Here are some points, one per row:
tensor([1.18, 0.37, -0.75, 0.50, -0.04, -2.07, -1.58, -1.34, -2.32, 2.09, -0.92, 0.22, 1.32, 0.62, 0.40, 0.03, -0.12, 0.34, -0.97, -0.42, 1.04, -0.66, 0.81, -0.96])
tensor([-0.09, -0.09, -0.84, 0.75, 3.03, -0.33, -1.72, 0.57, 0.40, 0.29, -0.86, 0.60, -0.54, 0.78, 0.34, 0.50, -0.33, 1.71, 0.50, 0.17, 0.77, -0.75, 0.85, 1.14])
tensor([-1.78, 0.63, -0.25, 1.09, 0.06, -1.36, -0.24, -0.67, 1.02, 0.32, -0.54, 0.01, -0.32, -0.30, -0.28, 0.17, 0.99, 1.85, -0.20, 0.06, 0.65, -0.38, -0.25, -0.74])
tensor([-1.39, 0.27, 0.10, 0.47, -1.56, -1.13, 0.39, -1.80, 0.78, 0.64, -0.15, -0.32, 0.63, -0.38, -0.68, 0.19, -2.21, -0.74, -0.40, 0.49, -1.11, -0.81, 0.46, 1.39])
tensor([-1.00, 0.30, -0.42, -0.29, -0.12, 0.69, -0.95, -0.53, 0.33, 0.30, 0.34, -1.22, -1.75, 0.25, 1.42, 0.23, -1.71, -0.28, 0.28, 0.51, 0.68, 1.47, -1.06, -2.55])
tensor([0.94, -1.41, -0.28, 0.54, -2.72, 0.41, 0.19, -1.13, -1.38, -2.09, -1.31, 0.10, -0.86, 0.70, -0.44, -0.64, 1.17, 1.14, 0.24, -1.75, 0.42, 0.56, 0.63, -0.41])
tensor([-1.50, -0.87, 0.74, -0.66, 0.14, -2.03, -1.09, -0.73, -0.84, -0.32, -1.11, 2.85, -0.03, 0.33, -0.41, 0.47, -0.08, -0.45, 0.63, -1.75, -0.36, -0.64, -0.25, 0.99])
tensor([-1.36, 1.52, -0.87, -0.10, 0.01, 0.57, 0.68, -1.13, -1.40, -0.03, -0.83, 1.17, 0.22, 0.43, 0.52, -0.14, 1.73, -0.81, 0.34, 0.73, 0.62, -0.04, -0.29, 0.17])
tensor([-0.14, -0.85, 0.50, 0.34, 0.71, 0.12, 1.18, 1.05, 0.43, -0.24, 0.72, -0.14, -1.12, -0.76, -0.34, 0.81, -0.46, 0.76, -1.08, 0.88, -2.54, -1.16, 0.28, -1.03])
tensor([-1.41, -1.48, -0.85, -0.38, 0.51, 0.20, -0.78, -0.41, 1.92, -0.24, 1.02, 0.12, -0.34, -1.06, -2.58, -0.37, -0.37, 0.83, 0.33, 0.85, -0.73, 0.02, -0.51, 1.03])
tensor([-0.24, 0.59, -0.30, -0.05, -1.06, 0.56, 0.00, 2.21, -0.15, 1.50, -1.37, -0.99, -0.08, -0.99, -1.56, -1.18, -1.45, 0.55, 0.75, -1.91, -0.54, 0.31, -0.50, -0.70])
tensor([-0.42, 0.03, 1.95, -0.75, 0.85, -0.38, 1.18, 0.60, -0.75, -0.67, -1.83, -0.60, 1.15, -0.90, 0.38, -0.66, 0.20, 0.89, 0.72, 0.83, -0.19, -0.85, 2.42, -0.05])
tensor([-0.58, -1.42, 0.01, 1.25, -0.09, -0.78, -0.52, -0.92, -0.30, 0.05, -1.09, -0.24, -0.29, -2.40, 2.58, 0.31, 0.25, -0.07, 1.85, 0.63, -1.33, -0.28, -0.35, 0.03])
tensor([0.91, 0.36, 2.99, 0.60, -0.26, -1.93, -0.96, 0.04, -0.37, -0.89, 1.74, -0.33, -0.64, 2.67, 0.07, -1.25, -0.82, 0.83, -0.53, 0.65, 0.19, 0.29, 0.55, 0.32])
tensor([-0.42, -0.67, 1.14, 1.12, 1.16, 0.99, 1.34, -0.97, -0.72, 0.12, 0.17, -0.38, 0.77, -1.53, -0.06, -2.39, -0.79, -0.94, -1.40, 0.50, 1.46, 0.34, 0.16, 0.42])
tensor([0.65, -0.48, 0.16, -0.29, 0.04, -0.88, -0.45, 0.45, 0.43, -0.81, 1.86, -1.37, 1.24, -0.11, 1.26, 0.45, 1.97, -0.09, 0.85, -0.06, -1.12, 0.98, 0.42, 0.14])
tensor([-0.74, -0.08, -0.44, -1.51, -1.76, -0.20, -0.50, 1.64, 1.54, 1.63, 1.23, 0.02, 0.20, -0.46, 0.01, -0.83, 0.43, -0.30, -0.05, -0.60, 0.79, -0.35, 0.95, -1.47])
tensor([1.56, -0.39, -0.04, -0.11, 0.18, 0.27, 0.51, 0.85, 0.19, 1.58, -0.64, 1.01, -0.44, -0.16, 0.10, -0.43, 0.47, -1.89, -0.26, -0.31, 1.28, -1.01, -0.63, 1.87])
tensor([0.59, 0.04, -0.10, 0.71, -0.44, -1.17, -0.05, 2.07, 0.04, 1.00, -0.44, 2.17, -0.40, -1.04, 0.82, -0.86, -0.22, -0.36, 0.57, 1.90, -0.52, 2.05, -0.90, -0.51])
tensor([-0.43, 0.45, -0.84, 2.35, 0.12, 0.95, 0.24, 0.69, -0.61, 0.73, -0.53, -1.27, 0.63, 1.90, 0.48, -0.21, -0.57, -0.03, 1.12, 0.04, -0.23, -0.92, -1.69, -0.58])
tensor([0.63, 0.36, -0.13, -0.40, -0.46, -0.42, 2.14, -0.08, 0.41, -0.71, -1.16, -0.12, 0.03, 0.81, 0.12, 3.21, -2.12, -0.29, 0.10, 0.39, 0.96, 2.09, -0.49, 0.07])
tensor([1.56, 0.50, -0.98, 0.81, 0.40, 0.41, 1.28, -1.41, 2.69, -0.56, 0.41, 0.06, 0.79, 0.72, 1.42, -0.50, -0.15, -0.23, -1.65, -2.40, -0.97, 1.49, 1.14, 1.18])
tensor([1.39, -0.63, 0.65, -2.26, 0.44, 1.36, -0.39, -1.66, 0.48, 0.48, -1.01, -0.78, -0.03, 0.80, -0.54, 0.49, -0.26, -1.25, 1.31, 0.96, -0.55, 0.93, -0.12, -0.15])
tensor([0.46, -0.41, 1.21, 0.41, -0.96, 1.93, -0.86, -1.19, -1.40, 0.23, 0.04, 0.49, -1.57, 0.62, -0.79, -0.60, 1.03, -0.15, -1.02, 0.38, -1.37, 1.08, 1.44, 1.38])
tensor([-0.01, -0.95, -0.31, -0.95, 1.21, -0.90, 1.37, -0.65, -0.82, 0.85, 1.90, -0.88, -1.42, 0.62, 1.03, -0.49, -0.24, -0.09, 1.10, -1.03, 0.87, -2.35, 0.19, -0.75])
tensor([1.14, 1.43, -0.45, 0.17, -0.24, 0.65, -0.13, -0.91, -0.52, -0.60, 2.52, 1.22, 1.44, -1.23, -1.11, 0.70, -1.12, 0.61, 1.40, 0.54, 1.81, -0.10, 1.23, 0.15])
tensor([0.59, 2.66, -0.68, -0.29, -0.87, -0.50, 0.18, -0.07, 1.31, -1.70, -0.88, -1.54, -1.27, 0.19, 0.34, -0.79, 0.81, -0.37, 0.83, 0.54, 0.76, -1.33, -0.16, 0.90])
tensor([0.55, 0.42, -0.53, -1.18, 0.38, -0.42, -0.91, -0.03, -0.36, -0.24, -0.58, -1.87, -0.05, -0.53, 0.48, -0.23, -0.01, -0.07, -1.63, 0.47, -1.00, 0.79, -1.16, 0.58])
tensor([-1.33, -2.08, 0.82, 1.03, -0.96, -0.05, -0.32, 1.23, 0.96, -1.22, -0.38, -0.65, 0.60, 0.38, 0.57, -0.26, -0.28, -0.29, -1.22, 0.53, 1.83, -0.03, 1.65, 0.50])
tensor([-0.35, 1.73, 2.80, 0.37, 0.24, 0.56, -0.65, 0.26, 0.24, -0.14, 0.12, -0.96, 0.24, -0.89, -1.01, 2.05, 1.73, -1.97, -0.14, -2.02, 0.74, 0.34, -1.65, -1.02])
tensor([-1.85, -0.11, 0.36, -1.17, 0.63, 0.49, 1.06, -0.61, -1.65, -0.81, 1.70, -0.33, 0.80, 0.24, 1.12, -0.93, 0.32, 1.27, 0.36, -0.77, 0.60, 1.51, -1.33, 0.79])
tensor([0.38, -0.82, -1.10, -1.53, -0.96, 0.07, -1.14, 1.21, -1.12, -1.34, 0.59, 1.42, 0.43, -0.69, -0.01, 0.41, -1.03, -0.20, -1.85, 0.22, -0.51, -2.46, -1.46, -1.19])
tensor([-0.97, -0.85, -1.65, 1.20, 0.61, 0.33, 0.96, 1.45, 0.35, 0.78, 0.57, 0.10, -0.75, 1.26, -1.37, 1.64, 0.58, -0.98, -0.40, 1.12, -0.53, -0.06, 0.96, -0.12])
tensor([1.88, -1.30, 1.66, -0.01, -0.17, 2.37, -0.77, -0.58, 0.82, -0.28, -0.59, -0.15, 0.61, -0.28, 0.91, 0.39, 0.37, 2.35, -1.24, -0.29, 1.26, -1.02, -1.72, 1.67])
tensor([1.05, 0.51, -0.81, -2.05, -0.40, -0.20, 2.19, -0.35, -0.09, 1.33, 0.09, -0.94, 1.34, 1.06, -1.28, 0.63, 1.63, -0.06, -1.03, 1.32, -0.07, 0.55, -0.99, -0.48])
tensor([-0.80, 1.79, 0.10, -0.49, 0.23, 2.22, -1.14, 0.76, 0.67, 0.82, -0.50, 0.86, 0.61, 1.37, 1.44, 0.94, 0.24, -0.08, 0.35, 0.22, -2.06, -0.74, 0.66, -0.40])
tensor([0.42, -0.11, -2.20, 1.18, 1.31, -0.31, -0.72, 0.20, -0.74, -0.84, 0.08, -0.19, -0.15, -0.68, -1.01, -0.33, 0.37, -0.67, -0.42, 0.19, -0.60, 0.31, -0.32, -0.95])
tensor([0.87, 1.04, 0.32, -0.72, 0.68, 0.54, 0.96, -0.62, 0.70, 0.20, 0.10, 1.18, -1.74, -1.52, 0.25, 0.56, 0.32, 1.27, -0.16, -1.25, 0.21, 0.16, 1.61, -1.20])
tensor([0.31, 0.15, 0.10, 0.02, 0.93, -0.53, 0.33, 0.64, 1.74, -1.66, 0.05, 1.45, 1.11, 0.72, -1.32, -2.29, 0.20, -1.10, 1.59, 0.31, 0.06, 0.03, -0.96, -1.29])
tensor([-0.23, -0.14, -0.80, 0.27, -0.78, -0.10, -0.33, 1.86, -1.91, 0.47, 1.44, 0.24, -0.37, -0.53, -1.25, 1.21, -0.47, -0.61, 0.45, -0.91, -0.66, 0.64, 0.36, 1.86])
There is one direction along which these points spread out most. Take the direction at right angles to it along which they spread out most. Then take the direction at right angles to both along which they spread out most. Go by this last direction. How many in every 100 of the points above lie lower along it than each point below? Answers are rounded to whole numbers. More than half of the points above lie lower than the first one.
tensor([-0.42, -0.67, 1.14, 1.12, 1.16, 0.99, 1.34, -0.97, -0.72, 0.12, 0.17, -0.38, 0.77, -1.53, -0.06, -2.39, -0.79, -0.94, -1.40, 0.50, 1.46, 0.34, 0.16, 0.42]) 20
tensor([-1.36, 1.52, -0.87, -0.10, 0.01, 0.57, 0.68, -1.13, -1.40, -0.03, -0.83, 1.17, 0.22, 0.43, 0.52, -0.14, 1.73, -0.81, 0.34, 0.73, 0.62, -0.04, -0.29, 0.17]) 95
tensor([1.05, 0.51, -0.81, -2.05, -0.40, -0.20, 2.19, -0.35, -0.09, 1.33, 0.09, -0.94, 1.34, 1.06, -1.28, 0.63, 1.63, -0.06, -1.03, 1.32, -0.07, 0.55, -0.99, -0.48]) 65
tensor([1.56, 0.50, -0.98, 0.81, 0.40, 0.41, 1.28, -1.41, 2.69, -0.56, 0.41, 0.06, 0.79, 0.72, 1.42, -0.50, -0.15, -0.23, -1.65, -2.40, -0.97, 1.49, 1.14, 1.18]) 5
tensor([0.31, 0.15, 0.10, 0.02, 0.93, -0.53, 0.33, 0.64, 1.74, -1.66, 0.05, 1.45, 1.11, 0.72, -1.32, -2.29, 0.20, -1.10, 1.59, 0.31, 0.06, 0.03, -0.96, -1.29]) 28
tensor([1.88, -1.30, 1.66, -0.01, -0.17, 2.37, -0.77, -0.58, 0.82, -0.28, -0.59, -0.15, 0.61, -0.28, 0.91, 0.39, 0.37, 2.35, -1.24, -0.29, 1.26, -1.02, -1.72, 1.67]) 23
tensor([-0.43, 0.45, -0.84, 2.35, 0.12, 0.95, 0.24, 0.69, -0.61, 0.73, -0.53, -1.27, 0.63, 1.90, 0.48, -0.21, -0.57, -0.03, 1.12, 0.04, -0.23, -0.92, -1.69, -0.58]) 90
tensor([1.56, -0.39, -0.04, -0.11, 0.18, 0.27, 0.51, 0.85, 0.19, 1.58, -0.64, 1.01, -0.44, -0.16, 0.10, -0.43, 0.47, -1.89, -0.26, -0.31, 1.28, -1.01, -0.63, 1.87]) 53
tensor([0.87, 1.04, 0.32, -0.72, 0.68, 0.54, 0.96, -0.62, 0.70, 0.20, 0.10, 1.18, -1.74, -1.52, 0.25, 0.56, 0.32, 1.27, -0.16, -1.25, 0.21, 0.16, 1.61, -1.20]) 43
tensor([-0.23, -0.14, -0.80, 0.27, -0.78, -0.10, -0.33, 1.86, -1.91, 0.47, 1.44, 0.24, -0.37, -0.53, -1.25, 1.21, -0.47, -0.61, 0.45, -0.91, -0.66, 0.64, 0.36, 1.86]) 18
tensor([1.39, -0.63, 0.65, -2.26, 0.44, 1.36, -0.39, -1.66, 0.48, 0.48, -1.01, -0.78, -0.03, 0.80, -0.54, 0.49, -0.26, -1.25, 1.31, 0.96, -0.55, 0.93, -0.12, -0.15]) 48
tensor([0.59, 0.04, -0.10, 0.71, -0.44, -1.17, -0.05, 2.07, 0.04, 1.00, -0.44, 2.17, -0.40, -1.04, 0.82, -0.86, -0.22, -0.36, 0.57, 1.90, -0.52, 2.05, -0.90, -0.51]) 40
tensor([-1.41, -1.48, -0.85, -0.38, 0.51, 0.20, -0.78, -0.41, 1.92, -0.24, 1.02, 0.12, -0.34, -1.06, -2.58, -0.37, -0.37, 0.83, 0.33, 0.85, -0.73, 0.02, -0.51, 1.03]) 0
tensor([0.55, 0.42, -0.53, -1.18, 0.38, -0.42, -0.91, -0.03, -0.36, -0.24, -0.58, -1.87, -0.05, -0.53, 0.48, -0.23, -0.01, -0.07, -1.63, 0.47, -1.00, 0.79, -1.16, 0.58]) 50
